One turn sends every row of this set to another row. A few are shown first. Where does it send the rows asked after them?
q628: [-1.43 -0.04 -0.96  0.51  0.72  0.13  0.78 -0.04  1.14  0.12  0.36 -0.23
 -1.03  1.56  0.56 -0.23  1.87 -1.48  0.46 -0.27  1.60 -2.19 -0.77 -2.41
  2.13 -0.43 -0.54]
q179: [-1.80  0.89 -2.18 -0.42 -0.05 -0.24  0.11  1.71  2.21  0.78  0.89  1.43
 -0.47  1.78 -0.27 -0.63  0.76 -1.18  0.49 -1.42  2.33  2.17 -0.66 -4.04
  1.38  0.20 -0.23]
q979: [-1.07  1.27 -2.21  0.50  0.45  0.78  0.41  1.86  3.19  0.47 -0.40  0.79
  1.00  1.59 -0.63 -0.55  0.13 -1.54 -0.67 -0.58  2.33  1.20 -0.22 -3.49
 -0.31  1.35 -0.05]
q682: [-1.10  0.63 -0.77 -0.31  0.84  1.48  0.74  1.11  1.37 -1.50 -0.51 -2.01
  0.20  2.81  1.18 -1.30  0.99 -1.34 -1.67 -1.85  0.37 -1.20 -1.92 -2.01
  0.77 -0.69 -3.19]
q919: [-2.66 -1.39  0.28 -0.23 -0.16 -0.14 -0.08  0.67  1.01 -1.19  0.33 -0.88
 -1.57  2.96  1.36 -0.68  0.34  0.10  1.09 -1.83  0.66  0.82 -2.60 -1.34
  1.25  0.45 -0.82]
q467: [-1.92  1.04 -2.62 -0.24 -0.53  0.40 -0.21  1.92  1.96  1.07  0.39  1.33
  0.13  1.79 -0.30 -1.00  0.20 -1.09  0.63 -1.46  2.18  2.06 -0.84 -3.87
  1.31  0.41 -0.34]
q990: [-1.05 -0.31  0.43 -1.30 -0.56  0.09 -1.10  0.84  1.50 -1.69 -0.52 -2.87
  0.70  2.43  2.10  0.00  0.21 -1.20  0.18 -1.45  1.07  0.00 -1.81 -1.28
  1.81  0.06 -0.51]
q627: [ 0.26  0.86 -1.43  0.70  0.57  2.09  1.23  1.27  2.80  0.08 -0.93 -0.36
  1.55  3.15  0.09 -1.32  1.17 -0.61 -1.13 -1.49  1.36  0.50 -0.35  0.75
 -0.58 -0.22  0.56]
q576: [-0.85  0.95 -0.45  0.44  1.79  0.26 -0.34  0.27  1.76 -1.01 -0.89 -1.50
 -0.93  1.46  0.09 -0.66  0.92 -1.28 -0.74 -0.07  1.21 -2.06 -0.13 -2.37
  1.03 -0.29 -1.42]
q587: [ 1.71 -0.03 -0.64 -0.16  0.94  1.31  0.16  2.10  2.17 -0.75 -0.22 -1.05
  1.23  2.67  0.55 -1.43  0.41 -1.58 -0.79 -2.08  1.06  1.54 -1.22  1.44
  0.07  0.19  0.48]
q599: [-1.55 -0.94  0.42  0.38  0.00  0.35  0.47 -0.58  0.89 -0.02  0.74 -1.43
 -2.13  3.05  0.56 -0.81  0.11  0.17  0.15 -0.45  1.42  1.04 -0.43 -2.19
  1.84  1.59 -0.42]
q989: [ 1.19  0.53 -0.48 -0.62  1.04  1.15 -0.30  3.04  0.83 -0.38  0.14 -0.26
 -0.50  2.93  0.50 -1.50  0.72 -1.29  0.56 -2.68  0.81  2.18 -1.59  0.82
  1.69 -1.40 -0.28]
q960: [-2.05 -1.08  0.92 -0.01  0.10  0.41  0.61 -0.19  0.91 -0.03  0.77 -1.72
 -1.53  2.34  0.69  0.02 -0.07  0.33  0.28 -0.49  0.92  1.24 -0.36 -2.05
  2.08  0.25 -0.80]
q942: [-0.87  0.81 -1.51  0.84  0.64  0.19  1.22  0.44  1.38 -0.22 -0.03 -0.31
 -1.81  2.56  1.05 -0.54  2.13 -1.27  0.14 -0.24  1.49 -2.15 -0.86 -2.49
  1.77 -0.14 -0.72]
q80: [-0.30  0.24 -1.47 -0.67 -0.34  0.58 -0.70  2.54  0.91  0.76  1.19  0.60
 -0.22  1.73 -0.10 -1.68 -0.13 -1.61  0.43 -2.05  1.83  3.17 -1.45 -3.53
  2.27 -0.07 -1.17]
q70: [ 1.96  0.20 -0.61  0.16  0.73  1.68  0.33  2.26  1.89 -0.67 -0.47 -0.90
  1.16  2.83  0.44 -1.65  1.09 -1.47 -0.37 -2.02  1.25  1.00 -1.39  1.29
  0.57 -0.53  0.49]
q734: [ 0.16  1.22 -1.26  0.75  0.81  1.54  1.32  1.25  2.82  0.26 -1.05 -0.27
  1.78  3.20  0.41 -0.69  0.75 -1.16 -1.49 -1.36  1.10  0.00 -0.67  0.70
 -0.50 -0.19  0.40]
q518: [-1.38  0.98  0.03 -1.49 -0.12  0.84 -0.07  0.28  0.94 -0.30 -0.51 -2.42
  0.87  3.21  2.52 -0.47  0.85 -1.28 -1.21 -1.63  0.91 -0.80 -0.96 -1.18
  1.08 -0.83 -1.62]
q651: [-1.19  0.80 -2.60  0.77  0.64  1.86  1.00  1.49  2.84 -0.52 -0.09  0.73
  1.98  1.75 -0.66 -0.78  0.82 -1.41 -1.24 -1.34  1.51  0.47 -1.31 -1.20
 -1.34  0.61 -0.30]
q814: [-0.26  1.02 -1.59 -0.04  0.90  1.61  1.17  1.50  2.97  0.11 -0.93  0.16
  1.42  3.10  0.51 -0.89  0.68 -0.97 -1.15 -1.67  1.15  0.56 -0.54  0.96
 -1.07 -0.05  0.35]
q337: [-1.54  0.93 -2.48  1.00 -0.04  0.64  0.14  1.50  3.03  0.16 -0.55  0.76
  1.08  1.40 -0.83 -1.07  0.28 -0.81 -0.18 -0.67  2.27  1.22 -0.66 -3.33
 -0.35  1.18  0.18]
q31: [-1.34  0.79 -2.28  1.49  0.42  1.82  1.03  1.19  2.65 -0.26 -0.34  0.50
  1.73  1.96 -0.73 -1.22  1.16 -0.51 -1.00 -1.12  1.52  0.58 -0.98 -1.15
 -1.36  0.40  0.02]
q643: [-1.76  1.04 -2.48 -0.17  0.00  0.55  0.15  2.43  2.15  1.14  0.91  1.72
 -0.35  2.01 -0.38 -0.41  0.67 -1.41  0.18 -1.51  1.79  2.03 -0.72 -3.84
  1.18  0.16 -0.56]
q447: [-1.43 -0.79  0.05 -1.34 -0.35  0.40 -0.92  0.79  1.44 -1.94 -0.49 -2.65
  0.38  2.76  1.51 -0.72 -0.22 -1.27  0.53 -2.02  1.08  0.23 -2.42 -1.28
  1.95  1.27 -0.74]
q521: [-0.49 -1.50 -1.14  0.93 -0.55  1.05  0.74 -0.50  1.40 -0.63  1.50 -0.81
 -1.30  2.30  0.03 -0.93  1.53 -0.99 -0.39 -0.29  1.43 -0.75 -1.30 -2.79
  2.46  0.68 -0.73]
q297: [ 1.46  0.36 -0.58  0.03  0.98  1.45  0.05  2.27  1.97 -0.68 -0.37 -1.22
  1.44  2.83  0.32 -1.10  0.45 -1.81 -0.81 -1.69  0.77  0.67 -1.69  1.54
  0.49 -0.32  0.26]
q465: [ 1.03  0.30 -0.40 -0.89  0.68  0.09 -0.61  3.01  1.40  0.87  0.76 -0.14
 -1.44  2.82  0.62 -1.10 -0.06 -1.24  0.37 -2.25  1.14  3.40 -0.53 -1.26
  2.26 -0.31 -0.20]
q400: [-1.24  0.99 -2.29  1.58  0.54  1.51  1.25  0.81  2.90 -0.39 -0.21  0.80
  1.76  2.06 -0.76 -0.48  0.98 -1.03 -1.57 -1.27  1.32  0.20 -1.06 -1.51
 -0.92  0.12 -0.24]
q98: [ 0.96  0.54 -0.32 -1.01  0.64  0.61 -0.73  3.01  1.03  0.41  0.38 -0.25
 -1.17  2.61  0.27 -1.71 -0.52 -1.15  0.49 -2.30  1.27  3.37 -0.83 -1.51
  2.39 -0.80 -1.01]
q971: [ 0.17 -0.02 -1.44 -0.25  0.13  0.47 -0.73  2.86  1.19  0.47  1.81  0.47
 -0.61  1.63 -0.41 -1.08  0.27 -1.86  0.24 -1.92  1.64  3.18 -1.32 -3.44
  2.19  0.37 -0.75]
q998: [ 0.70  0.13 -0.21 -1.05  1.04  0.82 -0.40  3.15  1.19 -0.19  0.42 -0.54
 -0.32  3.14  0.61 -1.29  0.47 -1.31  0.20 -2.24  0.40  2.01 -1.94  1.27
  1.28 -1.27 -0.57]
q478: [ 0.73  0.13  0.04 -1.60  0.67  0.12 -0.79  2.90  1.07  0.68  0.96 -0.69
 -1.07  2.75  0.45 -1.61 -0.23 -1.24  0.37 -1.75  1.26  3.43 -0.94 -1.06
  2.19 -0.39 -0.75]
q345: [ 0.92 -0.09 -0.81 -0.74  0.84  0.97 -0.24  2.86  1.15 -0.29  0.96 -0.14
 -0.43  2.88  0.74 -1.22  0.86 -1.33  0.21 -2.96  0.43  2.43 -1.74  1.16
  1.30 -1.07 -0.11]
q417: [-0.42 -0.25 -1.32 -1.18 -0.17  0.20 -0.74  2.32  1.22  0.41  1.93  0.34
 -0.58  1.80 -0.28 -1.31  0.43 -1.54  0.44 -1.80  1.87  3.20 -1.42 -3.25
  2.38  0.00 -0.88]
q255: [-0.88 -1.83 -0.04  0.51 -0.34  0.67  0.87 -0.53  1.29  0.14  1.41 -1.13
 -0.59  1.60  0.20 -0.44  0.99 -0.97 -0.11 -0.21  1.58 -0.40 -0.91 -2.98
  2.72  0.20 -0.81]
q477: [-1.50  0.99 -0.03 -1.68  0.11  0.72  0.52  0.74  1.10 -0.24 -1.13 -2.53
  0.49  3.74  2.64 -0.92  0.31 -1.37 -0.62 -2.18  1.12 -0.40 -1.30 -1.35
  1.44  0.35 -1.64]
q425: [-0.13  1.51 -1.01  0.59  1.68  0.86  0.25  0.87  1.60 -1.56 -1.01 -2.27
 -0.97  2.09  0.23 -0.90  0.85 -1.49 -0.93 -0.37  1.20 -1.71 -0.50 -2.52
  1.24  0.48 -1.71]
q471: [-0.94  0.60 -0.16 -0.04  1.09  1.09 -0.11  0.36  1.03 -1.15 -0.21 -1.92
  0.39  2.01  0.97 -1.15  1.02 -1.27 -2.02 -1.14  0.58 -1.41 -1.34 -2.07
  0.25 -1.04 -2.78]
q790: [-1.37  1.21 -2.17  1.10  0.48  0.36  0.46  0.99  2.92 -0.17 -0.06  0.74
  0.84  1.37 -1.01 -0.49  0.40 -1.16 -0.66 -0.77  2.36  1.28 -0.35 -3.71
 -0.02  1.15  0.08]
q996: [-2.40 -0.97  0.75 -0.27 -0.11 -0.14 -0.30  0.95  0.69 -1.57  0.39 -1.73
 -0.80  2.10  1.50  0.20  0.37 -0.07  0.96 -1.38  0.60  0.93 -2.34 -1.29
  1.36 -0.36 -0.89]

q990 turns into q518
q587 turns into q814
q70 turns into q627
Now these:
q998 turns into q297
q447 turns into q477

